Each path below is one point turned by a fixed rotation once a step. After each direction that follows a path, write how fast that rotation turns it, in degrees per step (0 if it stays still).
Each turn is a multiple of 5 degrees from 10 to 175, or 0.
Each row of a path follows its step; steps can be skipped.
Rotation 1:
step 0: [  9.8   3.4   3.4 -28.4 -10.6 -17.6  -6.5 -12.2  37.6  12.5   5.2 -10.2
  23.3 -29.2 -26.4  -1.0   3.9  23.5 -20.4  -2.4  28.9  29.5  24.1  -5.0
  24.0  17.1  -7.7 -25.0 -16.1  17.0   8.8  -6.6  10.8  -7.0  19.3  -1.6
   3.6  31.1  -7.5  14.9  -2.0   9.4  30.7  11.5   6.0 -10.2 -12.6  17.9
  -1.4 -29.1 -48.2 -38.3  -3.4  -9.6  15.2  19.3   7.5  -7.1  12.2  27.9
  15.6 -10.4  24.2]
step 1: [ -7.2 -13.6 -26.2 -10.8   2.9  26.6 -10.6  21.8   0.0  41.1  14.2   0.2
   9.9  12.3  12.5  -6.0   8.6  17.4  12.6 -11.4   5.0  11.9 -17.3 -13.9
  -4.7  -7.7  -6.9  -5.1   5.0   7.2 -24.0 -17.7   8.2   3.0  20.1  -3.6
  32.0 -23.0 -11.5  51.6   5.6 -10.0  27.4   4.9  -4.9  10.5 -28.9  28.2
  -6.7 -31.7 -29.4 -17.1   6.5   6.1  27.5 -33.7 -16.6  26.4  13.1 -10.2
  30.3  17.7 -25.6]
step 2: [-38.2 -28.6 -20.9 -16.0  12.9  -2.3 -25.2  34.7 -20.7  25.6  14.9  10.4
  -9.6   7.9  -3.9 -12.8  -7.0 -13.4   1.5 -29.7  15.5 -14.5 -18.0 -10.6
  -9.0 -11.2 -41.4  -7.6  19.9 -12.1  25.4  11.2  15.5  15.2  20.7  -7.0
  -5.6  12.6  22.3  13.3   2.4   9.1   7.1 -20.7 -30.4  -8.7  -6.5   0.7
  -7.8  20.8  25.6 -19.1  -3.2  -2.1 -19.8  -9.6   5.6  36.5 -33.7  21.6
  11.3 -31.2 -15.5]
step 3: [-13.7  24.7  29.1   5.5 -18.9 -22.5   4.2   6.2   0.1  25.8  -6.0  15.0
  14.7 -17.5 -47.4  18.0   6.1   9.6 -31.4 -46.7  22.8   3.8  14.8  -8.4
  -7.1  -3.8 -23.3   9.4  14.0  -4.0   3.2  -9.6  23.9  26.1  13.5  -7.6
 -25.7   5.1  -6.2 -28.3 -22.4   4.0  18.0 -11.3  24.5  10.4   7.7  14.3
 -20.6  -1.6  -9.7 -40.6  -3.9  11.5  -5.8  24.3   6.1   8.2  11.4  31.3
 -13.9 -16.8   4.9]
step 4: [ 19.1 -27.9  -8.5  -7.4 -26.0  -0.3  30.5  22.8  -5.2   1.6  -8.3 -16.5
  -1.1  -5.4 -32.8   6.4   7.2  12.6  -9.6 -20.1  15.8  20.2  15.0  -5.7
 -19.1 -21.9   1.4  10.2 -10.8  -5.4 -15.6 -10.3 -18.0   8.2   3.5 -25.3
  15.3 -14.9  -6.4  16.3   7.3   8.2  22.6   0.0  -8.8  27.9   5.9  -9.7
 -30.4 -15.9 -40.8 -44.5 -23.1   5.8  30.5   5.2 -35.1  -9.3  -0.9 -42.6
   5.2  10.5 -26.3]
step 5: [  6.8 -29.2 -17.1 -11.4  22.9 -16.8  -0.5  10.6   8.2  -5.1   6.5  -1.5
 -30.9 -30.3  -9.6 -27.3 -20.6   5.5  16.0  -6.7  -3.5   0.2 -19.2   3.5
  -7.4 -17.8 -27.9  14.0 -12.7  -6.8   9.4 -17.1   0.3  23.6  18.9   0.0
  15.4  13.2   3.4  32.6  11.8  10.6  13.7 -26.9 -45.2  21.8  24.5  12.0
  28.2 -24.0 -18.1   4.1  24.7  10.9   4.9   8.0 -16.3   5.4 -46.5   8.1
  27.5 -24.5  -7.3]
step 7: [  8.7  14.4  -5.9 -15.3   0.2 -21.0  16.1  36.7   2.3  -2.7  18.5 -23.7
   6.5  11.1 -37.3  -3.3  18.0   4.6  -3.9  -1.6  20.5  28.4  -5.4   4.4
 -11.4   0.3  -3.0 -14.3   8.6  -3.2  -1.8  -4.0 -24.8  -5.1 -12.2 -35.6
 -32.0  -3.7   4.1  -5.8   9.2   8.9 -16.8   3.1 -11.6  11.1  23.2 -33.4
 -46.9  -4.8   1.2  -5.8 -52.3   3.7  24.0  17.6  -8.0  46.0   2.0  -5.3
 -26.7 -13.5  -2.9]
step 8: [ 34.3  -8.6  36.5 -35.6  15.3 -39.6   3.9  -5.9  -0.4  -5.0   7.2 -11.3
   1.7 -26.6 -39.5  11.8  -2.6  -2.7  12.3  -7.9   5.5  14.7  -1.7  -5.5
  11.6  -3.3  -1.1   5.3 -44.1  19.1 -36.4  -4.9  13.0   5.9  17.3 -23.9
 -30.2 -13.1  -6.7  24.6  -3.4 -11.9  -3.9 -16.8 -26.9  13.0  11.3   4.5
  16.2 -41.5  -7.8  19.6  -0.5  30.5   6.8 -14.1  -9.4  -4.2 -10.3  -3.6
  -0.5 -27.9 -10.7]
step 9: [ -6.3   3.9  21.5   4.8 -23.9  -6.7  29.1  16.9   1.6  12.4  -7.9 -40.0
  -4.0  12.1   0.6  -8.0  29.2  21.8  15.1  25.3  -0.8  -1.0  -3.5 -17.1
  -3.7  -4.7  -7.1  -5.9  21.4  17.0 -10.3 -11.4   1.5  16.5  21.1  -1.0
 -13.9  25.0 -30.5   7.7  20.0 -21.6  26.2   5.9 -35.2  21.0  -3.2  29.4
  15.8  -1.6  10.1   9.7  23.2  27.3 -32.9 -22.9  13.9  -2.9 -17.8 -41.3
  40.0  -3.3  -7.5]
Speeds:
[-14.5   1.4   2.1   0.1  -0.4   4.3   0.0  -5.6  -2.2   2.0   4.8   0.8
  -0.3  -9.0   1.6   3.8  -6.8  -1.8  -2.1   0.3   0.8  -5.1 -11.5  -5.1
  -1.3   4.0   4.5   1.8   4.0   4.5   3.6   0.9  -2.2   0.2   3.4  -3.4
   3.9   7.0  -8.3  -3.7   7.2  -9.5   2.1   0.4  -0.4  -3.5   6.2  -3.9
  -1.1   2.7  -0.4  -0.5  -3.2   2.4  -1.8  -0.8 -10.5   3.3   2.3  -3.3
  -6.8  -6.0   4.6]
95
[ -1.3  -2.9   7.0   3.3  -6.2 -12.5   1.2   1.3   0.2   0.4  -3.9   6.9
  -3.0   0.9  -1.8   0.8  -0.9  -7.0  -5.3  -5.9   6.6  -0.8  -0.1  -2.2
  -6.1   0.1   1.0   1.5  -9.1   1.7  -6.9   0.1   0.4  -9.2   0.0   1.9
  -0.4   3.7   5.7  -3.4  -4.0   6.4   5.3   9.8  -7.2  -5.1   1.3   0.7
  -5.0  -0.7  -5.9   8.0  -5.6   5.1  -4.9   1.8  -0.4  -0.7   5.9  -3.9
  -5.5   1.9   2.3]
85
[ 1.2  0.5 -1.6  1.9 -3.9  2.7  3.7 -2.1 -1.8  0.0 -8.0  7.5 -1.2  0.7
 -1.5 -3.4  4.6  1.4 -2.0 -5.1 -5.6  1.5 -1.6  0.0 -7.1 -6.2  1.2 -8.3
  4.7  0.6  1.1 -3.9  0.3 -2.7  1.2 -8.4  9.1  2.6 -1.7  5.3  0.1 -4.7
 -2.3  0.4 -5.7 -3.9  2.9 -6.3 12.6  6.9 -3.6  6.8  4.2  7.2 -3.5 -7.7
  4.6  6.5 -1.2  8.2  5.4  3.8 -2.3]
95
